[[  7  15   1   1  -3  16   0   0  -6  11   4  -4]
 [  3  -1  39  -4  -3   9   1 -14   5   5   0  -4]]
:
[[  3  -1  39  -4  -3   9   1 -14   5   5   0  -4]]

[[ 48  -5  -5  -5  37 -37  32 -10  32  11 -37  -5]
 [-40  10  10  10 -30  40 -25  15 -25  -5  40  10]
 [-41  10  10  10 -31  42 -26  16 -26  -5  42  10]
 [-35   9   9   9 -26  35 -22  13 -22  -4  35   9]]
:
[[-40  10  10  10 -30  40 -25  15 -25  -5  40  10]
 [-35   9   9   9 -26  35 -22  13 -22  -4  35   9]]

[[  7   6   7 -24]
 [ -2  12  29  19]
 [ 12  17   9  11]
 [ 13  10   3  12]
 [-20 -19  -1   6]
 [-14 -21  -8   2]
 [  5 -33 -42  -8]
 [ 14 -10  -8 -30]
 [ -3 -24 -21  -3]]
:
[[ -2  12  29  19]
 [ 13  10   3  12]
 [-14 -21  -8   2]
 [ 14 -10  -8 -30]]

[[-13 -21]
 [  1 -43]
 [  2 -34]
 [-16 -12]
 [-22   0]
 [ -6  22]
 [ 23   4]
 [ 18  -7]
 [-21   3]
 [ 25   1]]
:
[[  1 -43]
 [-16 -12]
 [ -6  22]
 [ 18  -7]
 [ 25   1]]

[[ 23  16 -11 -13 -11 -10]
 [ 16 -15  13  12  10  14]
 [ 31   2   0   0   2   3]
 [  6  26 -24 -23 -23 -22]
 [  6  27 -15 -15 -17 -15]
 [-38   0  -2  -4  -4  -2]
 [ -9 -21  18  20  21  20]
 [ -3 -22  23  21  21  22]
 [-18  12  -9  -8 -11  -6]
 [-19 -21  17  13  13  16]]
:
[[ 16 -15  13  12  10  14]
 [  6  26 -24 -23 -23 -22]
 [-38   0  -2  -4  -4  -2]
 [ -3 -22  23  21  21  22]
 [-19 -21  17  13  13  16]]

[[-14  19  -3  16  -3  10   7  -2 -16   8]
 [ 14  14   0  -8  20  -7  -6   3 -19  44]
 [ 25   5   2  17  -1  -6  -2 -13  21 -16]
 [  5  -6  -5  -1  10  17  19  -7  11   2]
 [ -7 -11   0 -16   3  -3  -8  -4  24  32]
 [  8   6   7  -1  10  14  -8  16 -22   5]
 [ 13  -6 -12 -15   3 -10   3   5  20  14]
 [-12  14  10  -1  17 -16  -3  16  20 -35]
 [ 15   0   7   4   9  10  11   1   5  24]]
:
[[ 14  14   0  -8  20  -7  -6   3 -19  44]
 [  5  -6  -5  -1  10  17  19  -7  11   2]
 [  8   6   7  -1  10  14  -8  16 -22   5]
 [-12  14  10  -1  17 -16  -3  16  20 -35]]
---
[[-22  40  39  22]
 [ 14 -19 -18 -28]
 [-27  37  37 -25]
 [-14  26  25  43]
 [-28  43  43  17]]
:
[[-28  43  43  17]
 [-14  26  25  43]
 [-27  37  37 -25]
 [ 14 -19 -18 -28]
 [-22  40  39  22]]

[[-20  -3  26  24 -13 -28 -20  24  27 -27]
 [-15  19  43  35  12  -2 -22  -2   9  -7]
 [ 19  30   5  -2  39  49   9 -47 -38  43]
 [ 15  21   1  -4  29  37   9 -35 -29  33]
 [ 20 -19 -49 -40 -10   7  27  -2 -14  12]
 [-14 -28 -11  -3 -35 -41  -5  40  31 -36]
 [-19 -25   1   7 -34 -45 -12  43  37 -41]
 [ 18  -2 -28 -25   7  20  19 -17 -21  21]]
:
[[ 18  -2 -28 -25   7  20  19 -17 -21  21]
 [-19 -25   1   7 -34 -45 -12  43  37 -41]
 [-14 -28 -11  -3 -35 -41  -5  40  31 -36]
 [ 20 -19 -49 -40 -10   7  27  -2 -14  12]
 [ 15  21   1  -4  29  37   9 -35 -29  33]
 [ 19  30   5  -2  39  49   9 -47 -38  43]
 [-15  19  43  35  12  -2 -22  -2   9  -7]
 [-20  -3  26  24 -13 -28 -20  24  27 -27]]

[[ 30  38 -46 -30  42  47]
 [ 19  -6   2   4 -15 -13]
 [-30  14  13   4  31  25]
 [-12  23 -21 -14  24  31]
 [-18  25  -9 -12  39  34]
 [  3  15  -5  -1   5  15]
 [-30  31   3  -7  31  36]
 [-21  20  -8  -8  13  19]
 [-36  23  18   6  16  20]]
:
[[-36  23  18   6  16  20]
 [-21  20  -8  -8  13  19]
 [-30  31   3  -7  31  36]
 [  3  15  -5  -1   5  15]
 [-18  25  -9 -12  39  34]
 [-12  23 -21 -14  24  31]
 [-30  14  13   4  31  25]
 [ 19  -6   2   4 -15 -13]
 [ 30  38 -46 -30  42  47]]

[[-15  19  10   3 -10]
 [ 29 -43  33 -32 -47]
 [-10  -8   5  46  15]
 [ -9  21   9   6  12]]
:
[[ -9  21   9   6  12]
 [-10  -8   5  46  15]
 [ 29 -43  33 -32 -47]
 [-15  19  10   3 -10]]

[[ -1  -1   0  -2   0   0  -1   0  -1   1   1]
 [ 37  -3  18 -11  13 -14  41 -22  25 -25  15]]
:
[[ 37  -3  18 -11  13 -14  41 -22  25 -25  15]
 [ -1  -1   0  -2   0   0  -1   0  -1   1   1]]

[[-40  40  33]
 [-45  44  49]]
:
[[-45  44  49]
 [-40  40  33]]

[[ -4  39 -17 -26  35  50  -1  46]
 [-41  16 -23  18  43 -35  12 -42]
 [-40 -15   3  27  -3   7 -25  52]
 [ 35  52  -2 -25 -11  -1  47 -25]
 [ 26 -33 -10   3  48 -14  43 -36]
 [ 49  16  38 -34 -26 -29  47 -18]]
:
[[ 49  16  38 -34 -26 -29  47 -18]
 [ 26 -33 -10   3  48 -14  43 -36]
 [ 35  52  -2 -25 -11  -1  47 -25]
 [-40 -15   3  27  -3   7 -25  52]
 [-41  16 -23  18  43 -35  12 -42]
 [ -4  39 -17 -26  35  50  -1  46]]

[[ 16 -28  10   6   7 -11   7  -5  18  -8   7 -42 -13  -6  -5]
 [ 48   5  28   4  34  24  32 -29  -8   3  17 -26 -21  15  -9]
 [ -3  -1 -17  13   4 -12 -10  50   6  14 -25  -4  25   7  20]
 [ -6  37   8 -20 -13  16   3   0  11 -11  29   0   2  11   8]
 [ 21   4 -16  -7 -21  -1  10  -5   7  -9  15  31   1  10   2]
 [-11  -2 -21 -26 -13  24  -1   7  -6  38 -22 -32  -3  -1  -7]]
:
[[-11  -2 -21 -26 -13  24  -1   7  -6  38 -22 -32  -3  -1  -7]
 [ 21   4 -16  -7 -21  -1  10  -5   7  -9  15  31   1  10   2]
 [ -6  37   8 -20 -13  16   3   0  11 -11  29   0   2  11   8]
 [ -3  -1 -17  13   4 -12 -10  50   6  14 -25  -4  25   7  20]
 [ 48   5  28   4  34  24  32 -29  -8   3  17 -26 -21  15  -9]
 [ 16 -28  10   6   7 -11   7  -5  18  -8   7 -42 -13  -6  -5]]
---
[[ -9 -20 -18 -34]
 [ -8  44   3  10]
 [-49   9 -30  -2]]
:
[[ -9 -20]
 [ -8  44]]

[[ 38  11 -28]
 [ -1   2  -3]
 [  0  -6   8]]
:
[[38 11]
 [-1  2]]

[[-42  -7]
 [-45  -9]
 [ 33 -25]]
:
[[-42  -7]
 [-45  -9]]

[[-20  39]
 [-14  37]
 [ 15  21]
 [ -6  35]]
:
[[-20  39]
 [-14  37]]

[[ -8 -33 -29]
 [-33 -28 -46]
 [  8 -36   8]]
:
[[ -8 -33]
 [-33 -28]]

[[-34  17 -47   1  -2]
 [-34  16 -46   0  -2]
 [-35  17 -48   1  -2]]
:
[[-34  17]
 [-34  16]]

[[-18   6   1   6]
 [-14 -32  40  15]
 [ -3   3  -1   0]]
:
[[-18   6]
 [-14 -32]]

[[ -1  17  -9]
 [-19  50  42]]
:
[[ -1  17]
 [-19  50]]
